(in the rows, 128 means zero)
Rotation paths and how fast each direction turns (degrees per step)
Each turn is a multiple of 5 degrees from 10 to 175, or 0.
Each row of a path follows its step; steps can be skipped.
Path 1:
step 1: [129 118 119 131 133 124 126 129 122 135 128 125 127 117 129 134 131 122
 133 134 129 124 131 125 131 125 123 130 135 132 118 134 132 132 134 131
 129 127 129 132 123 119 135 125 134 136 136 133 128 126 127 122]
step 5: [119 132 131 124 133 122 127 135 131 122 126 127 131 137 128 129 132 128
 111 124 130 124 127 134 121 122 125 118 130 128 132 126 123 128 131 128
 119 124 118 127 130 130 128 134 129 120 128 126 123 119 127 132]
step 10: [126 120 122 133 124 122 116 122 127 137 124 129 134 124 126 124 129 117
 121 126 127 123 135 122 125 126 129 134 131 129 132 135 133 135 126 128
 130 126 135 129 127 135 131 133 137 123 123 129 131 119 123 128]
step 12: [130 129 122 127 126 115 128 130 136 126 123 131 130 125 124 126 134 122
 129 132 130 129 124 131 128 133 129 123 129 133 136 125 133 135 132 134
 129 115 135 121 113 132 127 137 127 130 133 127 131 132 126 127]
step 14: [126 133 127 123 132 132 133 123 130 115 121 135 126 129 114 134 125 122
 133 129 126 128 123 130 121 127 121 120 129 125 122 121 121 128 132 130
 124 122 122 127 126 133 138 128 122 129 135 124 125 132 129 131]
step 15: [130 119 133 123 131 128 130 125 127 121 129 130 131 130 122 120 134 133
 125 122 125 132 126 124 119 124 135 129 127 126 129 133 132 127 123 127
 131 132 137 123 141 124 120 133 124 134 121 124 118 128 126 137]
step 18: [132 139 123 136 126 129 125 125 130 130 133 125 129 136 134 129 133 134
 126 124 126 123 123 135 129 128 131 137 126 131 136 131 135 133 129 121
 127 130 127 127 126 120 125 118 123 129 127 123 143 123 133 123]
step 21: [134 129 126 127 125 132 124 123 138 124 131 135 126 122 129 127 133 125
 118 130 127 125 133 131 129 122 120 123 127 124 131 129 131 129 127 133
 114 128 135 131 123 129 122 135 132 129 141 141 123 129 130 129]
step 24: [130 131 133 126 125 129 136 127 126 126 138 135 125 128 129 128 121 140
 135 131 122 121 135 126 124 117 129 129 127 124 121 137 127 122 124 131
 140 126 127 120 130 120 130 126 128 130 127 123 125 137 125 127]
step 29: [129 137 132 132 127 135 126 123 133 128 133 133 121 133 131 128 121 118
 138 124 130 135 130 127 126 134 127 121 122 130 136 120 132 117 121 127
 128 128 125 134 126 128 134 120 123 120 131 128 129 133 128 125]
Speeds:
[127 128 127 128 129 130 128 127 128 129 129 132 125 127 130 130 127 128
 132 130 125 128 128 127 128 125 129 128 128 130 129 128 126 127 130 126
 127 128 126 129 127 127 130 128 129 128 128 130 126 129 130 129] => 140
[128 128 126 129 128 130 132 131 129 129 128 127 129 125 129 128 128 128
 128 127 128 128 127 130 127 129 128 130 126 129 130 126 129 126 129 128
 130 128 127 126 126 128 128 128 127 130 128 128 130 130 130 125] => 70
[129 127 127 127 124 130 129 129 131 128 129 126 127 130 126 129 130 127
 125 128 126 130 127 128 127 128 129 128 130 129 129 130 126 130 130 129
 128 129 127 129 126 129 131 126 128 126 130 129 128 129 127 129] => 160
[125 128 130 127 128 128 129 129 128 127 128 125 129 129 126 129 126 128
 130 131 126 129 127 127 127 129 129 127 126 125 130 125 128 130 129 127
 129 127 128 130 129 128 127 129 128 127 129 129 128 125 130 127] => 125
Path 2:
step 0: [124 132 138 120 132 132 129 127 139 123 118 134 124 130 126 133 127 129
 129 122 126 125 121 126 137 130 123 137 130 123 130 133 130 128 123 141
 122 130 136 136 131 128 121 128 129 134 128 120 124 132 131 134]
step 2: [127 130 136 126 131 131 128 129 122 135 128 138 127 130 133 133 121 128
 135 132 126 137 133 139 132 132 121 130 132 133 133 132 137 132 137 129
 127 138 128 127 126 124 120 133 132 139 123 136 126 133 128 126]
step 6: [128 134 131 129 119 138 124 129 130 117 127 129 128 128 122 130 135 129
 123 123 128 118 131 118 132 132 124 125 131 122 132 133 131 133 132 123
 125 128 127 130 117 117 123 126 139 131 130 122 127 120 128 123]
step 13: [128 125 125 135 119 127 121 132 128 127 128 126 132 131 128 129 122 125
 121 127 118 138 128 128 130 126 120 128 132 126 123 119 122 124 131 130
 135 131 130 121 130 131 130 118 127 138 121 139 128 142 125 134]
step 15: [135 126 133 128 124 124 129 122 128 126 132 125 126 126 129 135 135 125
 128 130 119 119 124 135 122 121 126 132 134 127 128 127 125 126 131 145
 131 133 132 134 133 132 135 130 124 127 128 125 129 131 130 144]
step 26: [129 126 127 131 126 122 124 121 130 134 124 126 116 120 123 123 131 114
 127 123 137 122 129 124 119 128 122 123 129 125 133 130 122 131 130 134
 128 130 114 135 127 126 129 123 138 127 128 125 131 130 127 130]
step 27: [127 136 127 125 124 129 128 126 121 131 132 132 133 117 131 131 133 139
 129 130 124 118 127 124 136 127 116 120 125 124 124 128 127 125 131 124
 126 129 127 134 122 122 124 129 126 138 115 132 122 118 123 128]
step 28: [125 127 123 134 114 123 125 129 129 133 134 119 132 129 123 126 126 115
 131 129 131 131 133 127 131 131 128 140 125 136 126 129 125 136 133 128
 130 124 129 125 115 133 125 116 127 130 126 135 130 123 132 130]
step 29: [116 133 130 125 125 126 132 126 123 126 135 132 126 125 128 128 124 131
 121 126 127 134 129 123 127 121 126 132 136 118 122 124 115 129 132 123
 123 128 121 120 133 127 123 135 125 138 138 127 124 126 126 136]
step 30: [123 130 120 125 121 135 126 131 127 136 134 119 131 128 124 132 126 127
 126 126 124 127 125 130 122 130 127 119 122 127 119 123 129 130 117 137
 125 138 135 129 124 136 134 130 119 119 132 130 133 125 135 134]
Speeds:
[129 127 128 128 127 128 128 126 126 129 128 128 130 130 126 125 130 127
 129 126 130 126 128 128 129 126 126 128 128 127 127 127 126 129 129 130
 127 127 128 126 126 129 126 128 127 127 129 126 128 124 125 128] => 35
[128 127 130 125 129 129 129 129 127 131 128 127 124 128 129 127 128 129
 128 130 130 130 130 128 132 126 126 127 129 128 129 129 127 128 130 127
 127 129 127 126 129 128 130 128 131 126 130 130 130 127 128 130] => 120
[129 128 128 129 128 125 129 127 129 129 129 126 127 125 130 129 128 128
 127 127 128 126 129 126 130 128 126 128 126 130 131 129 129 127 129 128
 130 124 129 131 130 129 127 128 127 126 126 124 127 127 128 129] => 65
[130 130 131 131 127 126 129 128 125 128 129 128 127 128 125 127 127 129
 126 126 129 127 129 130 128 129 131 127 127 128 128 128 128 130 128 129
 126 127 129 128 127 128 131 126 129 127 127 128 130 129 130 128] => 160
[128 125 128 130 126 127 129 126 129 127 129 128 126 129 129 128 127 128
 129 130 128 127 129 128 125 127 127 129 130 125 130 127 127 130 128 128
 128 125 126 129 127 125 131 132 126 129 128 129 129 129 128 127] => 130
[131 126 129 127 129 130 127 127 130 129 126 129 127 128 126 128 128 128
 127 129 128 129 127 126 129 130 129 127 126 123 129 128 126 127 130 128
 129 128 129 130 126 127 127 125 127 129 126 128 130 129 125 127] => 55
